Each path below is one point turned by a fixed rotation once a step. After each direction that follows a path, write how fast that rotation turns it, in degrees a step (0 if it stays still).
Each turn is a multiple of 5 degrees from 10 to 175, or 0.
Each row of a path follows its step; steps can be skipped.

step 0: [ 12   4 -27 -33  -7  21  52  17 -32   4  32   7  17  27 -11  26  21   7
   5  15 -11 -16 -23 -36  28 -41  38 -14 -15  18 -39 -40   0 -20  31 -21
  16  10  39   2  -1  12   6 -23   0  45 -11   0 -47 -24  -6  -9 -14 -32
  36 -11 -19  -6  34]
step 2: [ -1  -5  13 -25  -7 -42 -24 -20 -23  21  33 -15   8  34   3 -30  -2  26
   5  -6  -3 -18 -75 -35  -5   9  51  27  11   0  -2  -1  23   4   1  18
 -24 -18  -7  -8  -4  34 -25  45 -16 -13  10  -4  16  38  -2   5   0 -61
  18  -4 -15 -21 -43]
step 9: [ 53  -1   5  32  21  23  45 -21 -14 -37 -27 -54  37  -6  18   3  22   8
  -2 -42 -37  50  29  -9  -6  -7  20   0  22  32  22  -2   1  -9  11 -12
   3  24   2  48   1  30  15 -25  -1  -9 -10   8  -3   5  -4   2 -29 -20
  45 -16  29  27  19]
step 10: [ 25   5   9 -20 -14 -13   3   6  15  33  52  36 -11  -1 -48 -23  -3 -37
 -16  14   9 -47 -15   0 -18  13  16 -15  -8 -44 -14  10 -19  -6  11  -1
 -51  13   9   2 -58  11 -11  26  12 -27 -28  -2 -15  14  42  39  -1  44
   7  -4   3 -36   1]
step 13: [-18  -8  14 -22  11 -13  35 -25 -25 -29  -6  30  10 -24   5 -48  10  -3
  -9 -53  -1 -53   2  25   4 -43   7 -35  24 -15  -5  57 -14  22  31  34
  13 -26  -6   7 -30  19  24  11 -18 -31   1 -29  12  10  15 -46  -8   3
  17   5  12  21 -10]
step 15: [ 30 -40 -10  -5   2  49  36  13 -46 -17  31  -2  -9 -40 -12  15  15  42
   2  -6  -1   5   9   5  26  19   8 -45   1  29 -19  -1   6  20  14   2
   5  50 -20 -35 -42  -2 -15 -25 -30  20  38 -42  18   9  -3  23  -3  -7
 -16 -20 -37  -8  17]
step 21: [ 24  21  11  11  23  32  14   4 -23  19 -11 -54   6   0  -8 -18  26  28
 -12 -20  -6 -21   2 -39  15 -16  17 -31 -29 -17  -8  12  70 -10   2  23
 -11  22  -4  45 -24  38 -11  41  24  34 -15 -40 -21   2  11 -18 -15  25
  34  20  16   9  19]
step 26: [ 17   0 -22  -4   3 -20 -11  22  29  14 -13  26 -15 -32 -12   6 -14 -10
  38  -8  60   0  -3  -9  -2  34  21  29   2  26  -1  36  16   9  19  13
   0   4 -13  39  24   8   6 -49 -34  25  43 -11 -42  45 -18  40   8  46
   3  -2  15  22  31]
Directions:
[  6   3   1  -6  -3  -1  -3  15   9   3   7   2  -1  10   4  18  10  -1
  -3   2 -10  -5   0  -4  -2   5  -3  -7  -5  -6   1  -2   7   2   5  -1
   3  16   2   5  -7   1   9   6  -7   7   8  -1 -10   4  -4   6   5  11
  -1  -4  -3  16  -5]
70
[  5  -8   7   9   4   0   9   6  -4   5  -2 -13  -1   0  -6  -1  -5  -5
  10   2  -2   7  -1  -6   3   1  -2   1   4  -1  -5 -10  12   4 -13  -3
  -3   8 -13   1  -2  16   1   5  -3   5   5   0   5  -2  -8 -14   9  -5
 -11   1  -4  -5 -12]
115
[  5  -5  13  -6  -8   2   5   0  -2   0 -17   4   5   3  -2   3   3  10
  -6  -2   4   2   0  -1  -1   2  -5 -12  12   6   7   3  -4  -1   3  -2
  -1   6  -1  -9  -1  -5  -7  14   4   5   2 -16  -5  -2 -12 -10 -18  -1
   4   3   4  -2  -2]
175
[  2  -6   7   4  -5   5   2   7  -8   1  -3   3   4  -2  10   0  -2   1
  -9   7  -3  -4 -10   4   1  -5  21  10   0   0  -3   0  10 -11  15   8
  11   1   7   4  -5   3 -10   2   6   5   6  -7  10  -1   8  -6   3   4
  -2  -4 -12  -2   2]
170
[ -1   4  -3   1 -11   1  -8  -1   7   2  12   7  -1 -10  -1  -5  -6   5
   2  -9   4  -8   7  -8  11  -2   3  -5   4  -8  -1  -2   8  -2  12  -4
  -9  -7  -2   3   4   2  -3   1 -12  11 -11  -9 -12  10   5 -17   2  -2
  -1   2  -4  -4  -3]
135
[ 11   5   4  18   1 -10  -4   2  -5   3  -3   3   2   5  -1   7  -6  -7
  -8  -7   7   2  -5 -14   7   8   7 -12  12  -2  -8  13   0   4   0   8
  -3  -4   7   2   2   6  -1   0   0  -7   6   7   4  10   8   6  -3   4
   2   3  10  -3  -6]
90
[  6   7   7   8 -12   7  -2   0  -9 -11   1   3  -1  -2  13  -8  -3  -9
   8  11  -1   3   0  -9  -5  -1 -11 -10  -3  -1   1   3  -3   5  -6   3
   0   6   9   7 -12   1  -1   6 -10  -1   0  -1  -6  -9   7  -2   3  -9
   1   0  -3  -1  18]
120

step 0: [ 30  12 -51  60  13   8 -33 -14  16  25   4   5 -17  15  13  44  23 -25
  28  29 -30   8 -33 -10 -23   7  -6  14  15 -39  16 -19  20  61   7  -4
  34  17 -14  31   5   8  -5  -7 -20 -29  26 -16  14  25  20  -7 -30  18
  16  25 -28 -25   4]
step 7: [ 17 -11 -31  -4 -22  17   5   1 -33  47   8  10  15   4   2  25 -13  15
  40  -3 -12 -27   6  26 -54  40  59 -22  -8  -3 -13  -8  -5  33   6 -37
   1  -8  51 -22 -11   9 -55  -2 -22  -8  34  26  -7  -2 -17 -24  -2  27
  38 -21   8 -24   8]
step 8: [-18  44  51  -7  10 -19   7  37  -8  48  20   8  -5   7  20   6  -5  17
  58   1 -23  13 -36  -7   3   8  35   7  -8  33  11 -15  47   3  18   2
  19   3  -2  33 -34 -10 -10 -51 -21   5  27 -11  30   0  32  10  -4  -2
  -2 -32 -11 -23 -55]
step 11: [ 28   9  24  14  25 -30  -5 -19 -19  18  19  -7  11  30 -18 -21 -18  25
  22 -20  24  21  -9  -2  31   3   5 -31 -18 -28 -20 -65  16  -2  39 -51
  -2 -26 -38   6 -20   2 -32 -53 -23 -14  65 -19  -4   4  14   1  13  11
   7  -2  12  -3 -10]
step 14: [ 19  13  56   6  23  26  44  13 -24   8  32  33  23  18 -10  15 -14 -18
  43  14  58   6  -9   9   4  16  15  -5  -3  22  -8   8  14  14  29 -24
 -52 -22 -12  -4  19   5   4 -45 -38  28  13  -4  13  30  18  -3  -3  28
  -4  -1 -20 -42 -43]
step 17: [  4  -7  26  -6  68 -29  39 -42   2 -11  24   9   2  31 -31 -17 -31 -31
   5  17  -3 -14 -15 -33   6   7  10 -39  19  -7 -10 -13  39  10  33 -15
   8  -4 -23  -7 -11  36 -41 -18  -9 -23   7   4 -17  29  -3   5 -31  36
  22   0 -52  -2 -28]
step 18: [-10 -26  18  21  -7  -4  -5 -15  -3  -4  49   6 -33  -6  -1  -3   4   4
   5  -1  17 -30  13  52   5  40 -32   7  20 -35  15   2   3  57  22  -1
  48  -3  -7  -3  -8 -23  -9 -43  10 -10  17  26  18  63  42 -37  33  12
   9  24 -24 -20  -2]
step 22: [  7   0  -1  29  67 -12   3  32  -4  -7  40  33  28  11 -15  43 -26   4
 -31   6 -12  17   7  16 -22   6  23 -20  17 -24   0 -54   7  51 -22  27
   4 -67 -16  13  14  16  -1   0 -26  -5 -28  20  10   0  35 -11  -4 -12
 -10  13 -24   6  24]
Directions:
[  5  11   5   7   0  -4   2  -5   0  -3   4   9   4   9   7  -3   1   5
   3   0   6  -1  18  -1 -13   4  -9  -7   4  -5   8  -1  -6  -5  -8   1
   5   7  -3   5  -1  -1  -8  -3 -12  11  -9  -6  -6   0 -14   9   7   5
  -6   1  11   0  -7]
145
[  9   9  -7  15   9   4   1  -7   4   4   4   5  10  -1   2  -9   5 -11
  -8  -6   4   3   5  -8   2 -13   8   5  -1  -4  -8  -6  -1  -2  -4  11
   3   3  -6 -14  -2   5  -9   3   4  -4   7 -10  11  -3   5  -6   8   0
  -4  -2  -2   6   8]
65
[ -9  -2   3   1   3   1  -5  -6  -8   0   2   6  -5  -8   4  -5   2  12
  -9   4   5  -4   2   3  10  -6   3  -9   2  -4  -8  -1   6  11   8  11
   0   3   1  -1 -13   0   9 -13  -1  10  -6  -4  -6   1  11   3  10 -10
   1 -15  10  -4  -3]
110
[ -7  -2   8   2  -1  -7  -3   6   2   5  13   5  -7   4   3   2   2   4
   5 -13 -11 -10   1 -14  -6   0   9  -4   8 -10   8  -4   0  -7   7  13
   2  -5  -4  -1  -1   1  -2   9   7  -4 -11   0   4   7  -5  -7 -11  -2
   6 -14  -7   1  -5]
80
[-11  -6  -5  -1  -8  -3   7   0   0  -1   6 -11  -6 -10   6  -3  10  -3
   0  -8  -6  -4   3   3  -3   5  -3  -5   8  -4  -9  10   0  -4 -14  -4
  -2  -4   8 -10 -13  -6 -15   7  -1   6   1   5  -1  -3   6 -14   8   0
  -4   8   4  -2  -7]
130

step 2: [ 23  -3  21 -16  33   4  27  31  96   6 -11   6  11 -19 -19  49   5  28
 -22 -22 -38  19  13  15   7 -18  20  31   4   9  22 -18  -2  38  24 -28
  46  10 -12  19   3  -6  32 -16  11 -41 -14 -21  23  30  28 -26  28   2
  39  13 -30  -5  24]
step 4: [  4  -8 -24  -2 -17 -11 -46   5 -21 -16  -4  32 -22  57 -20  18  -6   5
   8  12   2  -3  34   5  56  24 -73 -10   2 -10   8 -29  15  20  26 -18
  20 -20  27 -30  61 -32  38 -14  26 -26   2  -8 -21  23  -7 -42  37  23
  -2  12 -33  13  14]
step 6: [-14 -41  14  42   1 -13  33  26  -9 -11   5  32  42  -6 -19 -66  36  30
   4  22  41 -15  33  -9   1 -42  -4  16 -62   1   4  11 -11   0   1  11
 -18 -36  -3   0  24  -1  12  13  -6 -37 -12 -51 -30  22  -5 -13   7   3
 -36  17  13 -16  53]
step 8: [  3  37 -16  28 -26  33  -4  16  22   1 -22  16 -25  38  -5   4   3  65
  -7   4  -7  38 -31 -58 -38  17 -37   5 -31   2  35  15  18 -17 -15  17
 -16  36  12  12 -34   7  -3  37 -49   1  -8   5 -29  -6  23 -38  -6  30
   7  -1  -5 -14  58]
step 13: [-15 -22  -2 -13  20  23  12   9 -13  29   6  39  22  -2  -3  45   2  25
 -14  20  19   1  26  15 -39   9   3 -18 -24  25 -18 -61  14  10   7  26
  -8 -36 -16  41   7 -10  18  60  50  -1  -3 -29  26 -17  56 -33  41 -25
  15 -20  23 -44 -15]
step 22: [ 60  12  22   0 -24   8 -11  -9   7 -30   9  26  26  -6  12 -50   8  18
  18  29  40 -29  -6  12 -32 -15 -18  18 -44  -2 -15 -16  23 -15  25  19
  22  13  23 -13  92 -16  12   7 -34 -39 -27 -51 -19  10  18 -18 -26  -5
   1  -9 -17   1   2]
step 25: [ -5  36  -6 -30   0  15 -11   7  34  69 -43 -35  12  13  40 -12  17  21
 -45  10  13   4  23   5 -11 -21 -35  16 -39 -32 -15 -16  -6 -29   1  -5
  12  37  23 -10   6   1   3  34 -65   1  -8 -30  55  18  13 -11  42 -15
   5  18  35  -9   5]
step 26: [ 18  26  14 -15 -21  25   5  37  -7   9 -51  -4  19 -13  35 -37  24  50
 -47  26   0 -16  -2  28   6  20  16 -18 -10 -38 -38  24  31  -7  10  -2
 -20 -17  44 -23 -49  34  -9  17  -8   1  15  59   0  14  14 -49  40  12
   0 -24 -13  12   8]
Directions:
[ -5   2   5   8   0  -6  -3   7   0  -4  -3  -2   8  -4  -4  -2   9   4
  11   9   2  13  -9   2  -5   3   0   3   9  -9  10   2  -4  -4  -3   9
  -1  -6  11   3   4  10  -4  -9  -4  10   5  10  -6 -13  -6 -13   7   3
  -6  -2   3 -14  -3]
160
[  5  -1   9 -12   7  -2  -1  10   6 -10  13   8   0  -9  -2   1  -5 -15
  15   0   7   3  -3   1   3   5 -11   0  -1   3   0 -16   9  -1   2 -13
   3  -6  -1  -7   1   2   6   4   1  -1   7   0   0  -4   6  -3  -4  -9
   8   2  -7  -9  -3]
40
[ -2  -4   8  -1   2  10  -7 -18   8  11  -1   8   0  -3  -1   0  -2   6
   2   9   6  -7   4  -4   5 -11   2   3   8   7  -4   5  13  -3  -7   1
  -6   1   6  -3   3   1  -1  12 -18   3   8  13  -2  -3   6   4   2  -6
   4  -5   5  -3  -3]
25
[  1   6 -12  -1   3  -9   8  -8   5   2  -2   1   3  -4   9 -10   7   6
  -6   3  -2   5  -1  11  -5  -2  13   9 -10  -5  -8  -7  -1   1   4  -4
  -8  -6   4   7   2  -8   7   1   0  -9   4   5   1   6  -7  -1  -3 -15
  10  -1  -3 -16  -2]
90
[  8  -7  -3  13  18   4  -8   9   4   1  -2  10  13  -4  -4  -1 -10  -2
  -3  -6  10   8 -15  -2  -9  -9  10   0   4   5  -1   3   2   1  -7   0
  -4   7  -3   5   3  -5   6   7   7  -4  -7  -3   2  -3  -7   2   0  -3
  -5  11   6   2   0]
65
[  1   3  -2  -5  -5  10   0  -1  -6  -3  -6   8  -3  13 -10   0  -9   3
   5  -1  -3  10   4   8  -4  14   9  -3   7   2  -4   1   2 -10  -6  -5
  -4 -16  12   4  -2   0  -2   5  -2  -7   1   1   3   8   4  -6   2   1
  -7  11  -8   9 -17]
115

step 0: [ 33 -23  34  36  29  33 -13  -9  24   8  -3  17 -23 -41 -23 -28  -7  20
  28  54  35 -16   9  -6  -4  -1   1 -40 -14  22  18 -26  14  22  38   8
   1  30   5 -35  24   3 -39 -52 -19  41 -22   7 -24  25  -9  24 -46 -21
 -21  -6   8 -26  28]
step 3: [ 11   5  10  32   2  12 -27  17  29  13  -5   1 -18 -44  -6 -35 -24 -11
  -2 -18  16 -26 -14  20 -31 -49  49 -22 -17  -4 -46  35  25 -37  33   4
  29 -12  10  18  28   5 -46  -7 -30  57  17  -7  20  47 -24 -13 -11  18
 -29 -15  33  12   4]
step 4: [ 15 -12  33   6  35  46 -38   3  40  13  38  -6  15 -52  20 -28 -42 -33
   0  -9  20  -2 -29  -8  -3  16 -14 -18 -18  18 -13  53  45  15  24 -18
   9 -12  -9  -7  45  20 -40  -8   9  20 -12   0  -5 -11 -16  15 -21  46
   7 -14  31  -9  52]
step 5: [-12 -13   1   7  28   7 -47 -16  64  21  42 -25  28 -56  33 -20  -2  35
 -12  21  29   5  34  -6  21  24  27 -35   5  31 -24 -27  19   1   4 -17
  21   0 -37   9  12  31   1   5  14   5 -50  19  -5   1  17  24 -46  32
 -25 -32  -3   2   7]
step 9: [  0  53  48   7   6   6  30  21  23  68  20 -28  30 -41 -17 -11 -53  -1
  -8  13   5 -18  22   7  18 -36  -3 -22  10 -12 -16  -8 -13  12  26 -19
  17   3  10  12  -4   9  -6 -35  15  29 -44 -15 -14  22  -4  38 -47  48
 -30 -12   2  -8  27]
step 17: [-14 -17  12 -18   7   5 -17   7  27  35  27   5   2 -36  15  25 -46   4
  -8  40  50  15   9  32   9 -15 -12 -44  16  31 -27   9  75   0  10 -13
  12  24  33 -26   8  27   9 -16  -3  45 -24  12   0  17  -7 -24  -7   5
 -33 -46  36  30   9]
step 20: [ 37   8   1  -6   9 -14 -14  33  33  44   9 -11  18   5 -36  17 -13   1
 -20  18 -13 -44  -1  26  55   6  12 -26 -14  16  -8  49 -12  -7  16 -46
  38   7   4 -36  26  28 -33 -25 -16  35  -4  13   1  39 -33  31 -29   7
   7   5  28  34  45]
step 26: [-11  -8  23  55  35  18 -36  50  15  24  13  -9   8 -33 -13   4 -35 -13
  18  39  12   9 -29 -19 -12  21  17 -24 -20   1 -32  -9   4  10  36 -10
  71  10  22  41  28 -20 -33 -31  -3  25  20  22  12  28  17   7 -27   4
 -33 -24  23 -11  16]
Directions:
[ 11   3   1  -4   3 -10   1  -2  -2   1  -1 -16   7   7   6  -7  15   3
   5  -5  -2  -1  -6   8   4  -6   1   3  -2  -1  -5   8   6   6   0  16
  15  -5  -4   8  -5  -6   9   1 -10   6  -5   8   6  -4   1  -4 -10 -11
   4   5  -5   3  -2]
85
[  7  -4  14  -5   2  -7   3  -5  23   0   8   6   1  -2  -3  11   1   8
  12   2  -1  -7   3  -8 -10   8 -10   8  -1  -1  -2   3  -4   4   6   7
   2   4 -11   3   6   0  -1  -5   9  -2  -2   5   5  -8   2   4   3  -2
  -1  -9   7   6 -10]
65
[ -7   4   4  -5   6  -4   2 -10 -10  -3  -4   8   9  -2   4  -9  -8  -1
   8   5  -2  -9   3 -15   5  -1  10   3  13  -4 -12  -1  -4  -4   6   7
  -3   4   0   7 -11  -8  -8   7   4  -4   4   1  -5  12  -2   7 -10  -5
   4   1   6  11   0]
110
[  9  -1   3 -10   6  15  -5   0  -2  -7   4   5  -9  14  -3   5  -6   8
   3  -2  12   1  -3   3  19   8  -9  -8   0  -3  -3   6  11   5  -6   2
   3   6   1   0  -4  -1 -11  -1  -5   3  10   0   0  -4   3  -4   4   0
   7   5  13   8   5]
110
[ -1  -6   3   4  -4  -2   2  -6   1  -3   4  13   2   2  -2 -11  -5   0
  -3   6  -5  -3   4  -3  15  -7   0 -11  -6  10  -3   0  -3 -11   2   6
  -1 -13 -16  -6 -10  -1   0  -8  -9   1   5  10   5  -7   8  -7   8   4
   1  -8  -9  -8  -6]
130
